Each path below is one point turned by a fixed rotation once a step. After each direction that follows a path, write how fast that rotation turns it, in degrees a step (0 if it stays still).
Each turn is a multiple of 5 degrees from 10 to 175, or 0.
Each row of a path follows its step; steps can be skipped.
Path 1:
step 3: [ 29, -11, -15,   1, -17, -15,  31, -12,  -3,  14, -20, -31,  14,   5, -37,
  -9,  -8,  13,  28,  55,  -8, -26,   9, -20,   9,   0,  23, -19,   3,  -6,
  -1,  51,  -1,  21,  37, -40,  -8, -22,  10,  30,  37,  52,  -5,  40,  32,
   9, -38, -26, -26, -20, -34,  16, -26,   6,  17,  26, -19,  41,  17,   7,
 -12,  33,   1,   0]
step 9: [-14, -16,   2, -25,  37, -25, -14, -12,   0, -20,  44,  14,  -4,  38,   3,
   3,  20,  35, -30,  19, -13,  22, -23,   9,  -3, -11,  14, -40,   6,  37,
  13,  -9,  25, -18,   3,  26,  47,  -1, -17,  10, -62, -30, -46,  26,  -6,
  37,  -5,  27,  12,   5, -20,  10,  32,  -7,  35,   9,  13, -25, -26, -13,
  25,  -1, -21,  43]
step 13: [ 18,  38,  -8, -12, -15,  -6,   9,  33,  19,   3,   7,  26, -65,  -8,  -4,
  16, -31,  25, -42, -20,   9,  -5,   7, -18, -44, -17,  14,  20,  46,   0,
   0,   3,  -7,  21,  -6,  26,  34,   7,  48,  13,  10, -24,  18, -17, -40,
 -26,  -3,  -2,  15, -10,   5,  12, -27, -18, -15,  -5, -47,  -7, -50, -33,
  -2, -42,  18,   8]
step 18: [ -9, -13,  26,   2, -14, -38,  -1,   0, -22,  17,  33,  24, -38,   7, -43,
 -24,   1,  -7,  -9,  61,   9,  20, -42, -24,  26,  10,  16,  30, -12,   3,
  15,  26,  28, -17, -38,   1, -10, -13, -27,  10,   1, -37,  15,  59, -10,
   3,   7,  14, -43,  15,  33,  32,  39,   1,  13,  -9,  10, -25,  16,  -2,
  10,  19, -17,  31]
step 22: [  6,  14,  -4, -30, -19,   3,  15,  -8,  19,   8,   7,  16,  21,  -3, -32,
  27, -16,  -9, -34, -11, -26,  -9,  -9,  -6,  15,  20,  48, -50, -15, -12,
   0, -25, -17,  69, -28, -13, -17,  12,  34, -17, -18, -26,  20, -22, -27,
  14,  -2, -12, -23,  21,  63,  11, -13,   8, -29, -13, -43,  33,  -1, -24,
 -16, -29,  20,  22]
step 23: [ -1, -15, -23,  13,  33,  32,   2, -38,  31,  16,  -1,   8,  20,   2,  -3,
 -16,   4,  -7,  40, -43,  51,  36,   8, -14, -27,  24, -30, -10, -31,  -6,
  -5,  20, -10,  16,  19, -28, -51,  -9,  -2, -42, -10,   6,   7, -37, -28,
 -18,  22, -48,  -8,  24, -18,  20,  39, -10,  19,  -2,  14,  18,  28,  -8,
 -14, -27, -19,  42]
step 24: [ 26,  18, -29, -19,   2,  18,  -3, -12,  21,   9, -25, -30,  11,   9,  24,
   8, -19,  38, -13,   2, -26,   3,  35,  21,  11, -39, -14,  10, -31, -13,
 -12,  15, -14,  16,  40,  13,  46, -44, -50, -13,  11,  36, -24, -42,   2,
 -28,   5,  10, -36, -16,   3,  11,  29, -47,  39,  10, -23,  14, -35,  18,
  12,  25, -22,  -2]
step 26: [ -9,  47, -29,  -1,  26, -21, -43,  -8,  21, -36,  44,  -5,  -8,   8,  20,
   2,  39,  20,   8,  23, -27,  29,  11,  23, -18,  30,  11,   3,  29, -11,
   9,  22, -32,  -9, -30, -11, -19,  25,   8,  52,  17,   1,   8,  26,  28,
  41,  -3, -29, -11,  36,  11, -33,  37,  33,  -4,  31,   3,  15,  18,   0,
  15,  24, -15,  34]
step 29: [-49,   1,  12, -14, -23,  28, -27,   1,  -4,  -5,  11, -33, -70,   0,  49,
 -16,  -7,   3,   5,  11, -24,   0, -53, -31, -23, -13, -27,  37,  10,  -1,
 -22, -26,  -1,  18, -33,  18,  17,  -9,  19,   8,   2,   0,  -9,  11, -29,
 -29,  17,   1,  49,  -7,  25,  -9, -56,  11,  -8,   4,  -1,  31, -13,  -3,
  -2,  25,  39,  17]
Speeds:
[  9,   4,  -3,   0,   1,  -6,   6,   2,   3,  -2,   1,  -2,  -3,  -5,  -2,
  -5,  -4,  -2,  -8,  -1,   6,   7,   5,  -3,  -9,   8,   1,   1,  13,   9,
  -4,  12,  -3,   4,   5, -11,  -9,  -3,  -7,  -2,  -5, -18,  -4,   7,   6,
 -14,  10,  -1,  -7,  -7,  -6,   2,  -4,   0,  -5,   2,   4,  -5,   6,   4,
  -7,   4,   6,  -1] | 145
[-17,   3,   2,   2,  -4, -10,  -7,  -6,  13,  -8,  -4,  -1,  -4,   2,   6,
  -2,  -2,   1, -18,   2,   2,  -6,   2, -10,   0,  -4,  -3,   2,   8,   9,
  -4,  -8,   4,   8,   5,   4,  12,   1,   4,   6,  -8,  -8,   4,  -6,  -5,
  -1,  -4,  -1,  -2,   0,   2,  -4,  -5,   4,   1,  -6,   6, -10,  -6,   3,
   9,   7,  -4,  -1] | 90
[ -3,  -5,   1,  11,   6,  -4,   1,   1,  -2,  -7,   4,  -3,  -4, -12,  -2,
  -1,  -6,  13,  -1,  -7,   9, -11, -10,   0,  -4,  -5,  -1,  -3,  -3,   3,
   0,  14,  12,   9,   0,  -1,  -3,  -2, -10,  -7,   0,   3,  15,  -1,  -1,
   2,  -6,   6,   4,   0,   7,  -4,  -1,  -2,   2,  10, -10,   1,  -2,   7,
  -5,   1,   0,  12] | 70
[  2,   7, -10,  -2,   4, -12, -10,  -2,  -3,   6,  -1,   0,   2,  -2,  -5,
 -14,   3,  -8,   0,   3,   0,  -2,  -5, -10,   3,  -4, -11,   4,   0,   0,
   0,   9,  -3,   0,  -4,   6,  10,  -2, -12,  -2,   5,   0,  -9,   0,  -4,
   3,   3,   6,   0,  -9,   4,   2,  11,   6,  10,  -2,  -6,   1, -10, -15,
  -7,   5,   6,  -1] | 125
[  7, -11,  -6,  -9,   2,  -9,  -1,   0,  12,   2,   5,  -5,   1,  -8,  -5,
   7,   8,  -1,  -3,   3,  -6,  -8,  10,  -7,  -1,  -1,   8,   8,  -1,   4,
  -2,   0,   2,  -7,   1,  20,   2,  -5,  -3,  -7,   5,  -2,   4,  12,   4,
   3,  -1,  -6,   7,   5,   1,  -3,   8,  -2,   4,   5,   9,   1,   8,   9,
  -2,   0,  -2,   2] | 45
Path 2:
step 3: [  6,  44,  -7,  -4, -49, -32, -13,  -2,  28,   3, -28, -26,  -8, -19,  13,
 -44,  27, -44,  60,   6, -22,   3,  36,   2,  -1,  -9,  10,   8,   9,  -3,
   3,  15,  -5,   5,   9,  40, -35,  18,  26, -42,   5,  16, -10, -10,  18,
 -12, -11,  -3, -27, -47,  29, -26,  22,  -4, -26,  11,  -8, -22,  38, -44,
  -1, -27,  -7,  16]
step 7: [ 21, -27,   9, -14,   2, -11,  21,  49,  18,  20,  26, -12,  11,  16, -51,
  -2, -14,  39,  -2,  31,   3,  -2,   6, -24,  16, -19,  25,  13,  32,  17,
   0, -43,  11,   2,   8,  18,  19,  -8, -10,  -7, -26,  11, -27,   7, -19,
 -13,  -6,   6,  50,  13, -11, -41,  49,   9,  52, -34,   0,  60,   4,   2,
  11,  22,  19, -28]
step 12: [ -7, -28,   1,  45, -17, -11,  38,  35,   4,  25,  28,  -2, -12,  -6,  18,
  22, -12,   0, -13,  10,  -6,  11,  13,  23,  40, -37,  56,   3, -11,  -9,
  13,  -5, -46, -34,  -4, -24,  17,  -2,  18, -17,  -4,  18,   2, -18, -10,
  -5,  -3, -31,   5, -30,  -7,   9,  63,  35, -16, -30, -28,  10,  53, -16,
  26,  28,  24,  13]
step 14: [ 49, -28,  30,  22,  -8,  -3,   9, -16, -25,  16,   8, -31, -33,  -3,  36,
  15,  13,   0,  -3,  12, -11,   4,   9, -36, -11,  30, -20,  46, -14,   0,
 -13,  -2,  36,  18,  19,   4, -33,  -6, -20,  10,   4,  48,   0, -28, -40,
  -5,  12,  60, -14, -45, -18, -33,  -2,   4,   7, -12,  22,  50, -28, -11,
   9, -10,  33,  10]
step 16: [ -5,  53, -22, -20,  20,  28, -28,  45, -10,  29,   0, -36,   9, -13, -13,
   9,  -5, -18,  30, -47,  -5,  14, -75,  12, -31,  -8,  13,  34,  47, -20,
  -8, -10,   7,  29,  28,  19, -26,  -3,  15, -28, -38,  -6, -40,   0, -12,
  -6,  -5,  13,   4,  37,  -5, -17, -21,  21,  -4, -19,  -4, -13,  -7, -20,
  -1, -26, -13,  -7]
step 19: [ -8,  17,  42,  20, -13, -56,  39, -13,   6, -14,  18, -17, -17,  20,  33,
  16,  10, -24,  52,   6,   2,   1,  -3, -16, -43,  -4, -18,  -7,  21,  -2,
 -31, -44,  12,   3,  46,  10, -33,  22,  18,  16, -29,  26,   2,   0,   1,
   6,  37,   3,  29, -28,  31,  -3,  41,  40, -16,  13, -14,  10,   7,   5,
  32,  13,  21, -36]
step 20: [-23, -37, -14, -28, -51,   2,  -9, -38,  36,  33,  30,  28, -38, -14,  -7,
 -24, -29,  -1, -25, -16,  -8,  17,  31,  -6,  42,  39,  34, -20,  19,  -3,
 -20,  10,  17, -12,   1,  34, -15, -40, -16,  33,  31, -34, -10,  56,   9,
  -3, -30, -11,  11,  12,  -8, -15,  24, -11,  15,  11, -10,  18,   5, -14,
  -3,   2, -14,  11]
step 23: [-15,  -9,   6,  -7,  23,  -1, -23,  13, -11,   5,  24, -40, -12, -52, -26,
 -10, -19,  19,  14,  26,   5,  -1,  -7, -49,  27, -24, -15,  64,   5, -11,
  -6,   8,   4, -23, -44,   7, -22, -36,   9, -38,  14, -18,  -8,  15,  -6,
 -23, -12,  16,  -5,  41, -21,  17, -16, -49,  -2, -38, -19,  22,  27,  29,
  11,   1,  42, -29]
step 24: [ 15,  24, -22,  11, -10, -32,  25,  27,  15,  25, -20,  36,  16, -12,   3,
   2,  34, -42,  24, -13,   6, -23,   8, -11, -27, -25,  20, -26,  22,   7,
  -3,  20, -11,   1, -21, -30,  22,  59, -21, -20, -29,  25, -19,  32,  12,
  20,  46,  19,   3,  10,  23,  41,   2,   4,   3,  23,  -6,  11,   6, -19,
  51,  51, -10, -20]
Speeds:
[  9,   2, -11,   1,  -1,   3,   6,  -1,  -4,   2,  -1,  -8,   0,   5,  10,
   0,   5,   2, -10,  -1,   4,   6,  11,  -8,   4,  -6,   0,  -8,  -7,  -5,
  -3,  11,   7,  -3,   2,  -7,  10,  15,  -3,   1,   0,   6,   4,  -5,  -6,
  10, -14,   8,   6,  12,  -9,   1,   2,  -3,   1,   7,   2,   3,  -5,   3,
   6,  -2,  -5,  -2] | 110
[  3,  -3,   0,   0,  -5,  -4,   4,  -3,  -5,   0,   3,   2,   5,   2,   2,
  -4,  -4,  -1,   4,   5,  -1,  -2,  14,  -1,  -8,  -2,  10,   5,  -3,  -5,
  -5,   4,  -1,  -9,   4,   1,   2,  -4,  -7,  -7,   1,  -3,  11,   7,  -1,
   0,  11,  -3,   5,   5,   7, -15, -10,   5, -13,  -2,  16,   5,  -4, -11,
  -2,   1,   2, -13] | 65
[ -6,  -4,  -4,   1,  -1,   4,  -4,   9,  -3,   0,   6,   5, -10,   6,  -8,
   1,  -7,   2,  -5,  11,  16, -11,   7,  -1,  14,  -9,   0,  -2,  -2,  -9,
  -6,  -1,   5,   3,  -7,  -3,  -1,   1,  -5,  -7,  15,  -3,  -5,   4,  -1,
  -2,   5,  -8,   4,   0,  -2,   1,   5,   9,   5, -10,   1,  -2,  -3,   9,
  -2,  -9,  -2,   1] | 135
[ -2,  -5,   0,   0,   1,   5,   7,   3,   5,   0,  -5,  -9,   3,  11,   9,
   2,  -1,  -5,  -5,  -5,  -5,   2,   2,   2,   2,   3,   2,   0,   1,  -5,
  -5,  -9,   7,   4,   7,  -6,   7,   5,   5,   0,   0,  10,   3,  18,  -7,
 -20,  12,   8,  -8,  -8,   2,   6,  -1,   7,   1,  -2,   2,  -2,  -8,   1,
   5,   5,   1,   5] | 140
[  6,  -7, -12, -11,  13,   4,   7,  14,   6,  -3,   1,  -5,  -6,  -3,  -6,
  -5,   9,   3,  15,   0,  10,  -2,  -5,   3,   0,   2,  -6,  -9,  -3,   2,
   0,   7,  -3,  -5,   1,  -5,  -6,   6,   3,   5,  -6,  -5,  -8,  -1,  -1,
  -8,   1,  -6,  -3,   1,   4,   2, -13,  -1,  -3,  -1,   3,  11,  -9,  -3,
   1,   3,  -2,  -4] | 45
[  6,   1,   0,   2,   8,  -4,  -1,   4,   3,   3,  -2,   5,  -4,  11,  -4,
  -6,  -5, -10,   9,   7,   4,   7,   2,   5,  -1,   1,  -2,  16, -11,   6,
 -11,   3,  -6,  -9,  -2,   6,  -1,  12,  -2,   0,  -5,  14,   2,  -3,  -9,
   5,   4,  -3,   5, -12,  -5,   3,  11,  -2,   2,  -1,  -8,  -6,   2,  -5,
  -2,   5,   0,  -6] | 155
[  6,  -5,  -2,   0,   1,   0,   8,  -2,   5,   0,  -2,   3,  -2,  -3,   0,
   0, -16,  14,   0,  -2,  -3,   0,   4,  -2, -16, -13,  -2,  -3,   2,  -2,
   0,   5,   0, -11,  -4,   1,  -4,  -7,  -3,   2,  -2,   5,   2,   3,  -9,
   5,   3,   6,  -9,  -5,   2,  -7,  -9,   1,   9,  -6, -17,   2,   2,   1,
   5,  -9,  -6,  11] | 45
Path 3:
step 0: [ 16,  26, -11, -14,  -4,   6,  -6,  38, -28,  -2,  12, -12,  25,  40, -26,
 -16,  15, -17, -22,   3,   8,  -8, -15,  29,  -6,  40, -26, -72, -22, -22,
  29, -34,   4, -13, -64, -62, -28,  19, -14, -30, -15, -28, -33, -19, -18,
  40,   5,  -8,  -2,  -3,  -3,  26,   6,   8,  -5, -36,  -2, -19, -24,   9,
  -9,  26,  -8, -16]
step 4: [ -3,  48,  17, -12,  14,  -7,  -6,   9,   7,  13, -18, -22, -21,  22,   2,
 -30, -16, -27, -73, -19,  19,  -8, -10,  13,   3,  34,   6,  23, -28, -50,
  12,  14, -22, -26, -53,  -1, -15, -12, -26,  -1, -25,   1,  19,  -2,  34,
 -21,  38,  18,   2, -25, -25,  30, -25,  27, -15,   1, -21,   6, -41,  28,
  27,   8,  31, -51]
step 12: [-42,   0,  -6,  34,   1,   8,  26,   1, -32, -15,  -8,  30,   4,  47,   6,
 -39, -14,  36,  24,  -7, -16,   1, -21,   4,   6, -36, -26,  48,  41,   1,
  -5, -13,  25, -11,  29, -60,  11,  -1,   5,  27,  -1, -23, -41,  18, -15,
 -12,   5,  15,   6,  22, -24, -10, -19,  14,  13, -19,   5, -31,  -4,  30,
   0,   3,  81,  -4]
step 13: [ 41,  23,  -2,   1,  23,  -5, -21, -21,   9,  27,  25,  48,  20,  30, -20,
  20,  38,  24, -23, -35, -13,   8,   9,  -7,  55, -26,  36, -58,  17, -35,
 -15,  -7, -26,  -2,  23, -14,  41,  11,  -5, -24,  18,   5,   3,  22,  22,
  19, -43,   1,  18,   3,   6, -11,   1,  10,  40, -20,  -9, -22, -27, -11,
 -13, -11,  59,  12]
step 19: [ 16,  32,  24,   0,  33, -20,  33, -36, -38, -30,  13,  16,  15,   5, -26,
 -21, -20,  19,  29,  13,  37,  -1,  12,  32,  38,  -7, -15, -62,   3, -36,
  41,  20,  -7,   0, -20, -50,  28, -37,  27,  23,  -2, -34,  17,  20, -10,
  -3, -18,  -5,  27,   7, -15,   7,   5,  -5, -21,  32,  -7, -35, -17, -11,
 -34, -13, -23, -33]
step 25: [ -6,   4, -24,  36,  -8, -42,  22, -29,  41, -10,   0, -17,  33,  -4, -56,
 -22,  -9, -40, -32,   9,  -2, -31, -30,   7,  -2, -27, -25,   6, -39,   0,
  32,  39,  13, -10,  22, -14,  11,  28,  16,  16, -14, -26,   5,   7,   8,
  15,  -9, -41,  40,  26, -31,  21,  -1,  34, -32, -30, -14,  37,  13,  11,
 -53, -22,   7,  -3]
step 26: [ 45,  24, -15,  25, -19,  39,   6, -41,  20,  12,  16,  28, -40,  15, -10,
 -28, -35,   7,  -6, -25,  30, -54,  -9, -16,  21,   0,  15,   2,   4,  19,
  41,  11,  -2,  -9,  18,  28, -16, -36,   7,  24, -30,  49,  -8,  10,   2,
  24, -26,  17,  -1, -19, -39,   8,  -8, -40, -10, -54,  16, -41,  -5,  31,
 -23,   7, -20,   7]
step 28: [ 37, -59,   6,  10,  -6, -19,  19, -15,  28, -10,   6,   6,   3,  25,  -9,
 -59, -32,  18, -27,  31, -45, -40,  13,  -3,   9, -16,  11,  34, -10,  12,
  27,  12,  25,  22,  47,  -2,  26, -19,  37,   2,  38, -19, -28,   2,   3,
 -14, -34, -14, -30,   0,   3,   0,   2, -24,   6, -33, -12,  45,  11,  17,
 -39,   3,  19,  41]
step 30: [ 32,  10, -47,   4,  30,  41, -35,  46,   7,  24,   8,  19,  -2,  22,   9,
 -49, -12, -44,  -6,  -9,  19, -34,  26, -18,   4, -34,  -7,  18,   4,   2,
  25,   6,  28,  -6,  22,  -3, -32, -27,  32, -38,  40,  -8,  -2,   9, -11,
  28, -10,  12, -40,  14,  26,  10,   3, -30, -13,  -6,  -2, -57,   3,  18,
  36,  16,  23,  33]
Speeds:
[ 10, -11,   7,  -4,  -5,  13,  -7,  -4,   0,   5,  17,  -9,   3,  -5,  -2,
   4,  -4,   1,  -7,  -3,  -4,  -8,   5,  -5,  -2,   8,   1,  -3,  11,  11,
  -2,  -1,   7,   7,   4,  -2,   3,  -5,   0,   7,   6,   2,  -3,  -5,   7,
   7, -10,   3, -10,  -2,   0, -10,  -2,   6,  -6,   2,  -1,  -7,  -4,   0,
   2,  -5,   0,  -5] | 170
[ -6,  -7,   3,   1,  13,  -6, -10,  17,   1,   3,   3,  -1,   3,  -4,   1,
   6,  -5,  -5,  -1,  -8,  -1,   6,  10,   5,  12,   0,   1,   6, -11,   4,
   7,  -4,  -3,  -5,  -8,   7,  -9,  -1,   2,   5,   0,   7,   1,  -5,   6,
  -5,   0,   4,   0,  -6,  10,  -6,  -6,   0,  -9,  -6,  -7,   0,  -8,   4,
   6,   3,   2,   8] | 110
[ -5, -17,  -5,  -3,   0,   9,   6,   4, -14,  -4,  -9,   1,   1,  -3, -14,
  -2,   6,  -3,  -3,  -2,   2,   6,   6,  10, -10,  -9,  -3,   1,   7,   1,
  -1, -11,   2,   4,   6,   6,  -3,  -2,   7,   5,  -3, -11,  -7,  -3,  -8,
  -4,  -2,  -7,   0,   2,   7,   3,  11,   5,  -5,  -7,  -6,   1,   2,   6,
   2,  -5,   5,  -1] | 115
[ -2,  -6,   3,  -7,   1,   5,  -3,  -1,  -3,  -8,  -4,   2,  -2,  -3,   1,
   4,   3,  13,   9,   2,  -9, -12,   5,  -1,  -3,   1, -11,  -9,  -3,  -6,
   3, -11,   9,  -6,   8,   9,   5,   1,   4,  11,  -5,   4,   2,   5,   2,
   1,   2,   9,  11,  -3,   1,   5, -14, -13,  -1,   2,   3,  -1,  -1,  -2,
  -3,  10,   3,  -5] | 155
[  3,  -4,   4,  -3,   0,   5,  -6, -17,   0,  12,  -4,   5,   5,  -5,  -1,
  -1,  -2,   1, -11,   6,   1,   8,  -4,   7,   2,  -4,  14,  -2,  -8,   3,
   9,   7,  -6,   1,   2,   6,  16,  -4,   4,   5,   0,  -3,   4,  -1,   2,
  -3,   3,   0,   7,  -2,  -7,   1,   4,  -4,  -7,   7, -12,  10,  -6,  -3,
  -1,  12,   5,  -2] | 120
